In the rows, zero is written as 128.
These are runs of 8 systems, one row a step. Runs of the same system follow the same rule from any start.
L, run 1:
[[129 172 105 148 143 124 152  69 146 107 148 139 121 139 141 138 161 161]
 [141 135 124 140 164  77 112 133  77 135 166 142 127 112 101 155 110 116]
 [127 165 136 123 133 138 174 142 135 137 122 135  66 158 109 138 171 123]
 [141 117 125 138 159 115 120  92 165 108 192 101 132 134  91 143 105 105]
 [105 133 128 118  99 145 162 171  61 126 128 102 108 138  99 143 111 100]
 [123  92 162 136 132 178 129 106 183 158 164 126 119 180 119 122 152 124]
 [137  75 113 130 122 128 111 153 102  61 108 106 137 125 115 133  80  86]
 [ 73 137 129 112  85 183 147 106 119 176 105 150 146 156 148 151 140 113]
 [143  58 144 125 184 112  81 140 148 120 109 116 177 153 114  99 143 139]
 [106 156 102 172  69 124 137 105 103  85  55 138 122 117 156 124 123  99]]
S, run 2 (10 x 18):
[[110 128 127 141 126  79  82 139 103 159  97 154 146 100  93 147  82  77]
 [ 96 134 133 101 137 153 125 166 157 176  40 144 132 153  98 115 159 137]
 [127 112 130 168 136 101  91 115 200 101  92  89 153 119  86  88 103 124]
 [ 93 152 147 156  72  83 118 167  99 177  81 133 132  81 111 129  84 151]
 [142 101 167 105 134 152 118 175 210 167  83 138 109 135 129  99 150 191]
 [137  95 120 152  86  86 126 127 184  54  98  84 124  82 138 117  59 148]
 [ 88 134 153 118  64  91 145 128 116 202 133 148 149  87 167 158 108 210]
 [182  69 156  91 153  98 141 158 191 101 104 130 104 138 189  91 186 179]
 [127 149 106 144  52  71 163  58 170  69 137 110 108  71 189 144  92 105]
 [123 157 130  46 132  72 161 130 106 220 185 140 159  92 184 139 162 188]]
G, run 3 (10 x 18):
[[143 105 136 149 147 125 108 169 133  97  90 127 114 127  96 124 106 147]
 [ 90 115 147 146 100 138 137 120 153 136 122 134 113 135  95 166  92 150]
 [125  72 149 108 146  94 112 164 137 138 107 128 146 126 114 133 117 164]
 [110 106 145 143  90 120 160 126 152  98  80 117 101 145 129 134 135 146]
 [117  94 152 123 108  72 115 109 158 162 128 138 142 109 140 143 114 122]
 [126 118 129  85 111  95 157 168 141 126  63 116 111 117 147 114 149 124]
 [112 136 133 129  89 104 147  77 192 136 140  94 135 117 145 106 134 126]
 [147 133 121 108 101  83 117 165 103 136 104 117 142  73 174 101 112 114]
 [130 176 125 103  93 163 165 127 182 149 129 115  98 117 162 102 151 147]
 [168 125 104 115 133 113 102 111 144  94 170 105 161  79 175 106  98 134]]
C, run 4 (10 x 18):
[[129  86 154 158 132 144  66 101 141 165 154 157 176 129 142 125 104 121]
 [128 109 111  86 129 153 118 198 100 114  37 149 129 132 137 129 125 111]
 [ 95 136 113 147 128 139 113  49 185 133  98 145 179 144 141 124 152 156]
 [139 127 111 137 162  67  85 174  64 126  93 147 164  86 120 128  99 141]
 [106 187 134 144 105 133 157 114 165 163  66 161  93 148 138 118 193 147]
 [159 127 118 134 182  64  87 120 187 117 148 111 149  81  95 123  87 160]
 [ 94 185 125 132  62 123 180 179  80 141  92 109  92 103 122 127 121 165]
 [158 105 170 142 158 117 123 102 209 159 195 130 122 141 135 112 163 201]
 [160 107 116 136  90 104 136 190  98  45 107  98  83  82 141 131  61 127]
 [ 88 131 156 101  65 151 177  74 162 194 174 145 126 140 188 155 151 159]]
J, run 5:
[[156 100 158  96 124 145 156 145 168 137 154 130  90 150 168 122 165 140]
 [147  99 108 106 103 107 148 103 142  72 151 113 127 105 186 143 108 102]
 [112 142 129  90 102 128 155 104  91 179 159 156 143 133 182 150 159 112]
 [175 114 124  93 175 118 124 123 150 120 128 135 128 146 173  92 192  93]
 [132 177  77 130 112 128 130  73 120  92 135 124 144 102 163 128 117  62]
 [124 173 120  91 169 161 117 128  95 200 173 145 160 136 123 123 157 102]
 [174 147  96 130 185 174 122 147 128  64 122 104 128 152 122  77 166 119]
 [117 167 100 183 113 180 103  82  98 105 187 121 142 119 104 150  68  97]
 [132 115 136  98 185 189 110 189  65 167 148 163 128 163  90 156 132 142]
 [133  90 115 171 154 185 128 103 148  27  99 120 115 186 107 124 141 146]]
A, run 6, 10 rows:
[[140 106 141 122 116 146  94 126 175 144 148 130 155  97 150 123  88 166]
 [129 122 113 101 107 136 134 156 120 113  91 134 146 101 182 125 121 194]
 [143 123 139 144 124 111 131  84 165 127 148 161 130 126 181 132 155 184]
 [156 134 108 107 146  58 121 136 111 113 118 159 129  80 170 148 122 139]
 [119 187 117 103 123 100 175 102 145 153 132 153  92 125 150 150 174 133]
 [154 158 118 118 170  48 139 115 128 139 178  98 131 103 121 108 151 119]
 [136 189 120 120  95 122 169 142  81 135 155 110  79 109 141 125 132  87]
 [158 143 146 103 163 152 132 134 140 173 222 104 111 138 111 114 140 107]
 [154 123  96  93 128 170 148 166  85  69 168  74 125 120 138 115 105 101]
 [118 113 143 135 113 204 142  97 100 141 210 140 132 166 142 157 130 121]]
A, run 7, 10 rows:
[[127 113 135 123 146 201  59 140 134 172 114 186 157 138 125 138  99  84]
 [111 135  83 110 157 189 107 125 152  92  56 121 180 144 122 104 128 151]
 [ 93 144 120 215  99 140  97  62 120 109 107 137 177 127 126 124 112 168]
 [138 135 139 171 159 116  74 170  96 150  68 195 131 115 107 138 123 171]
 [129 166 110 146 148 138 130 118 211  99  68 147  86 132  95 135 128 162]
 [ 91 139 127 152 120  56 127 110 141 136 131 105 153  90  73 155  72 180]
 [114 137 165 144 106 100 160 193 101 163  82 127  80 131 102 122 152 193]
 [164 100 168 151 127  96 136 133 222 108 152 104  67 119 110 113 116 143]
 [105  99 131  79  77  84 151 168 121 138 129 103 115  74 126 171  52 128]
 [110  97 176  79 103 137 181 148 159 184 138 107 114 163 154 113 189 177]]
D, run 8, 10 rows:
[[ 84 181 122 145 101 168 107 121 104 188  98 138 169 125 113 112 125 120]
 [142 129 142 166 163 173  70 146 167 143 108 121 152 139  90  77 125 145]
 [110 153 100 168 106 146  97 133 136  89  73 137 133  99  98 142  57 131]
 [ 95 131 141 123 127 161 110 135 158 180 128 149 154 117 107 157  97 219]
 [125  76 126 141 161 111 119 158 143  70  71 114 138 146  96 122 123 198]
 [ 93 118 135 168  81  75 146  83 152 111 116 152 108 109 128 182  86 164]
 [123  88 159  74 163  62 135 174 141 189 120 147 129 122 109 155 138 175]
 [114 107 130 117 114  70 189 124 177  73  78  71  99 147 114 112 164 134]
 [120 122 154 129  77  33 142 107 135 169 188  98 125  77 137 139  89 102]
 [149 135 155  62 118 106 166 224 110 176 105 105  94 119 145  89 176 138]]
Y, run 9 (10 x 18):
[[111 112 108  77 164 121 133 153  38 138 153 139 155 132 109 177 113  96]
 [ 89 142 127 134 133 197 162  94 125 136 118 123 128 206 108 120 193 119]
 [131 112 114 155 162 112  82  75 102 118 175 119 181 137  97 137 105  46]
 [ 73 177 126 127 108 152 134 160  61 187  64 158 129 147  87 148 136 106]
 [110 116 141 149 180 165  95  98 201 152 137  95 163 174  49  98 141 123]
 [ 90 136 101 178  85 110  99 132  67  87  80  99 168  98  88 137  57  93]
 [ 85 126 188 170  98 176 101 151 153 228 106 169 126 151  89 137 118 190]
 [148  52 118 138 182 120  79 161 174  46  64  96 154 139  72 110  86 126]
 [ 60 119 138 175  11 114 144  86 138 130  77 150 127 100 152 181  68 157]
 [149  37 191 118 186  73  69 180 158 187 109 164 160 138 118 119 146 202]]
S, run 10:
[[125 110 111  78 136 184 132  95 150 127 150 156 152 142 178 157 140 137]
 [141 107  91 122 160  96 126  95  95  66 127 119 173 127 157 129 147 123]
 [120 181 121 162 124 114 131  80  87 151 127 179 128 136 157 141 174 108]
 [168 165 105  94 207 119 109 133 143 137 141 151 117 126 122 122 160  88]
 [114 203  81 137 131 146 157 117 116  95 112  99 113 129  88 124 126 103]
 [123 167 141 154 162 147 112 131 107 176 193 114 144 137  70 122 127 156]
 [158 121 142 154 144 165 121 201  89  91 118 117  79 146  92 109 122 129]
 [109 115 139 157 111 201 121 114 151 126 163 137 107 141  88 174  64 124]
 [109  54 133  95 157 127 113 175  73 125 123 132 158 144  97 170  97 151]
 [ 91  70 154 166 101 146 140 103 130 107  79 159 116 195 125 150 154 118]]
C, run 11:
[[110 160 133 135 113  66 135 103 144 174 150 110 151  95 126 122 129 150]
 [158 147 142 120 137  88 144 183 123 136 120 100 101 113 127  81 153 146]
 [141 156 139 157  85 136 141 104 189 116 152  99 100 108 143 101 119 137]
 [154 118 135  99 111 131 123 172 115 142 181 109 130  81 155 127  83 152]
 [147 115 133 109 106 179 166 141 128 100 140 116 107 150 187 108 163 161]
 [163  95 114 144 125 123 106  86 134  77 185 140 144 109 187 145 103 119]
 [131 136 106  77 112 131 152 148  62 123 126 162 120 115 188 163 136  92]
 [142 139 106  98 181 127 148  65 154 110 155 143 139 166 156 127 195 104]
 [145 167  84 151 150  89 115 111  65  80 148 118 135 100 116 136 107  60]
 [112 201 133 119 136 159 146 115 106 206 160 151 104 152 112 134 176  84]]
G, run 12, 10 rows:
[[139  90 131 102 145 104 126 144 132 117 101 117 125 149 122 111 144  48]
 [ 87 133 127 122  86 142 143 107 128 156 114  98 147 148 114 121 129  62]
 [129 124 139 117 134 130  90 153 137 173 105 107 173 124 120  75 138  98]
 [120 150 117 144  96 186 116 142 153 108  74 114 122 122 126  93 110 103]
 [112 132 124 130 112 162  83 117 156 158 134 133 174  98 126 130  75 146]
 [130 124 113 108 132 169 112 177 123 110  69 136 145 117 140 119 117 188]
 [116 131 129 167 112 152 122  78 175 103 123 148 136 128 145 145 115 192]
 [138 114 120 125 141  75 106 141 103 119  98 181 140  91 155 163 107 168]
 [110 156 121 112 132 110 180 113 159 127 100 146  89 142 130 158 168 176]
 [143 125 123 145 150  27 127  90 145 104 153 114 139 100 130 130 129 136]]
D, run 13, 10 rows:
[[142 101 108 122 117  87 157 118  80  69 143 129 137 112 185 151 137 172]
 [157 115 151 131 136  82 147 104 119 137 160 182  96 133 191 154 178 141]
 [163 122 109  72 181  77 151 122 129 106 130 145 103 140 151 141 177  71]
 [118 183  99 101 125  98 177  69 113 140 168 108 125 135 146 130 173  68]
 [159 174 134 129 160 115 128 131  79 172 189 105 130 135 117  85 179  83]
 [156 189 114 150 129 183 136 148 107 106 139 110  80 140 116  90 149  59]
 [144 164 113 125 127 219 108 125 114 138 208 125 127 121 120 133  80  86]
 [129 131 109 125 145 240 110 168  55 108 132 131 152 154 128 122 120 151]
 [129  98 127 194 125 219  97  87 118  75 137 161 133 171 140 144 116 140]
 [113  85 120 137 159 151  72 119  81 128 110 210 154 143 120 201  91 114]]
J, run 14:
[[112 137 135  93 107  90 137 110 156 187 149 110 155 102 141 128 124 120]
 [151 144 127  95 126 107 144 167 119 134 108  99 127 113 160  76 167 135]
 [147 158 129 154  88 145 122  99 169 127 155 105 127 100 166  89 121 112]
 [151 144 118  80 127 145 116 168 108 158 163 135 136  87 160 130  96 124]
 [152 144 111 117 132 190 140 128 145 106 136 130 122 136 177 105 162 178]
 [165 115 116 155 138 123  99  97 117  92 191 142 146 100 169 139  97 128]
 [136 157 112 108 138 152 140 140  70 139 134 190 101 133 162 174 148 129]
 [155 121 115 121 193 138 129  80 181 101 152 151 124 164 129 135 168 134]
 [130 158  82 133 146  87 140  99  65  81 146 130 138 110 122 167 113  89]
 [110 173 139 131 160 149 150 107 108 187 154 145 112 178  94 136 191 110]]
Y, run 15 (10 x 18):
[[102  96 119 101 139 148  99  99 187 137  69 141 193 138 153 120 140 161]
 [122 123 107 158 116  84  88  98 121 105  70 142 193  93 173 109 130 146]
 [137 170 140 163 120  96  89 126 157 171  73 186 128  95 160 110 150 160]
 [165 163 107 122 171  77 102 138 199 109  86 124 121  83 119  99 124 152]
 [132 185 114 149  85  79 150 130 155 115 119 100 106  69 142 113 100 188]
 [176 132 163 147 132  97 125 174 141 141 171 119  92  93 141 102 126 207]
 [186 119 125 123 112 130 157 174 146  54 135 116  50 105 155 121 113 141]
 [145 105 138  86  99 121 171 125 146 119 205 132  86 105 177 177 102 158]
 [160  76 133  69 157 112 173 167  79  99 159 126 112 149 178 139 181 162]
 [155 123 126 119 119 140 175  74 126  91 172 139  95 164 198 134 188  77]]
L, run 16:
[[161 162 137 134 112 118 132 162 166 128 132 134  67  88 143 117 117 153]
 [145 146 113  97 127 135 142 136 158 119 178 113 112  83 144 146  89 168]
 [147 123 129 100 120 135 162 154  94 120 182 116 119 115 162 138 127 182]
 [166  98 146 117 123 126 149 120 120 112 179 148  99 133 187 141 147 135]
 [156 103 112  73 144 102 145 127 110 104 152 149 115 117 172 160 133  81]
 [123 140 105  67 144 116 169 101 115 137 143 123 137 149 155 135 182  90]
 [150 133 122 126 161  96 131  97 104 128 165 104 151 149 134  96 177  68]
 [146 172 118 133 132 131 123 130  99 141 130 126 111 133 122 100 151  33]
 [138 170 119 115 165 180 110 131 154 157 147 111 131 143  93  98 136  71]
 [139 153 104 151 144 197 113 143 107  93 142  89 137 142  91  96 112 107]]

Name the system that made each run.
run 17, 2 rows:
[[136 105 116 145 121 190 117 105 124  76 128 146 124 151 166 136 131 106]
 [119 107 110 109 154 148  99 120  92 129 118 168 168 142 136 164 117  98]]
  L
run 18, 2 rows:
[[ 93 141 134 126  89  67 139 138  82 172 103 134 156  96 151 140 126 180]
 [161 150 147 127 145 101 144 140 194 135 106 129  84 126 141  84 180 166]]
  G
run 19 (2 x 18):
[[114 147 140  91 119  90 163 161 150 166 100 130 108 108 132 136 145 203]
 [154 120 130 142 125  71 148 111 190  77 136  89 105 107 145 106 133 172]]
  G
run 20 (2 x 18):
[[114 120 125 153 120 137 122 157  74 110  93 164 114 129 111 166 100 143]
 [104 111 143 127 144 141 135 106 168 144 112 165 119 161 114 164 147 167]]
  L
run 21:
[[172 140 129 144 117 178 110 198  69  90 101 126 100 127 153  81 135  89]
 [141 155 107 116 141 218  92  86 184 143 153 171 140 133 158 137 118 103]]
  L
run 22 (2 x 18):
[[127 141 123 127  89 148 128 135 101 135 115 138 144 113 179 105 130 123]
 [156 137 131 133 146 148  96 115 153 148 148 153 141 126 162 105 148 137]]
  A
run 23 (2 x 18):
[[125 144 130 108 159 151 109 124 106 188 133 175 154 147 146 130 170 121]
 [161 158  86 132 167 133 117 110 136  71 105 114 141 127 142  90 155 106]]
  A
run 24:
[[168  80 120 135 139 116 110 113  85  84 149 184 131 119 206 162 130 144]
 [132 135  93  98 149 125 147  78 121  97 122 197 119 135 187 188 159 112]]
  S
run 25:
[[134 146 142 103 102 111 153 120 151 169 148 116 117 120 164 107 158  96]
 [158 138 123  99 127 107 126 137 130 146 161 102 140  99 161  89 135  96]]
  A
run 26, 2 rows:
[[107 144 111 127 121 146 157 127  86 115 146 114 128 135 115 153 120 148]
 [139 110 148 149 153 129 127 117 119 137 166 146 115 159 119 144 150 139]]
  C
run 27:
[[154 109 144 154 151 121 135 129 131  93 134 131 103 153 136 117 162 139]
 [125 136 114 134 119 111 126 102 119 114 136 149 113 114 129 168  98  81]]
  L
run 28 (2 x 18):
[[ 95 117 159 133 142 166 133 165 106 172 121 133 111 173  60 150 133 136]
 [112  74 150 159 146 158 113 129 168 106 105 116 121 176  61 136 115 133]]
  C
run 29 (2 x 18):
[[141 107 122 118 140  79  99 132 125 124 100 138 141 115 128 120 123  48]
 [ 94 181 118 103  99 134 146 111 147 182  96 131 140 124 137 118 150  99]]
  D
run 30:
[[159 142 138 113 151 161 119 175  92 154 157 122 119 136 125  95 148 107]
 [166 143 114 144 138 191 119 114 154  84 150 130 105 144 145 109 134 103]]
  L
run 31:
[[137  90 143  83 143 166 134 132 150 152 178 141 130 143 161 151 136 164]
 [146  78 109 121 138 132 138 116 105  57 125 131 141 148 174 134 148 125]]
  G
run 32 (2 x 18):
[[159 155 106 139 144 105 114 165  71  95 130 119 135  90 139 111 113 145]
 [133 175 136 147 120 173 147 111 141 143 162 162  79 140 134 150 141 142]]
  A
run 33:
[[143 146 137 179  86 139 150  98  98 103 142 128  96 154 164 108 166  73]
 [159 126 139 103 147 149  96 141 113 170 181 165 123 122 142 137 116  46]]
  D
run 34 (2 x 18):
[[114 127 118  83 126  23 158 135  89 136  91 152 134 101 160 163 149 137]
 [126 154 139 112 138 100 172  82 205 153 114 135 101 156 148 103 217 127]]
  S
run 35 (2 x 18):
[[102  90 135 116 141 123 142 114 113 127 114 140 141 168 119 156 150 140]
 [119  95 135 147 139  84 118 116 115 105  98 139 134 146 113 147 133  97]]
  C
run 36, 2 rows:
[[161  92 150 179 132 135  91 126 174  88 139 137  93 122 112 133  86 124]
 [ 89 116 126  83  83 152 150 156 119 151 111 137 121 112 125 178  72 128]]
  C
run 37:
[[ 94 122 134 115 103 189 115 110 198 147 114 135 115 140  92 155  78  64]
 [ 92  81 110  62 151 135 124 164  98 135 102  91 200 139 103 137 109 154]]
  J
run 38 (2 x 18):
[[107 126 141 139 127 115 106 138 108 174  97 155 157 127 127 136 131 145]
 [132 123 130 128 154 114 113 145 160 123  65 138 121 135 119 111 150 143]]
  C
run 39 (2 x 18):
[[116 132  87 130 147 137 141 117 102  69 119  99 164 128 112 135 121 184]
 [121 145 149 187 114 109 122 109  77 148 147 168 123 133 138 147 141 160]]
  C
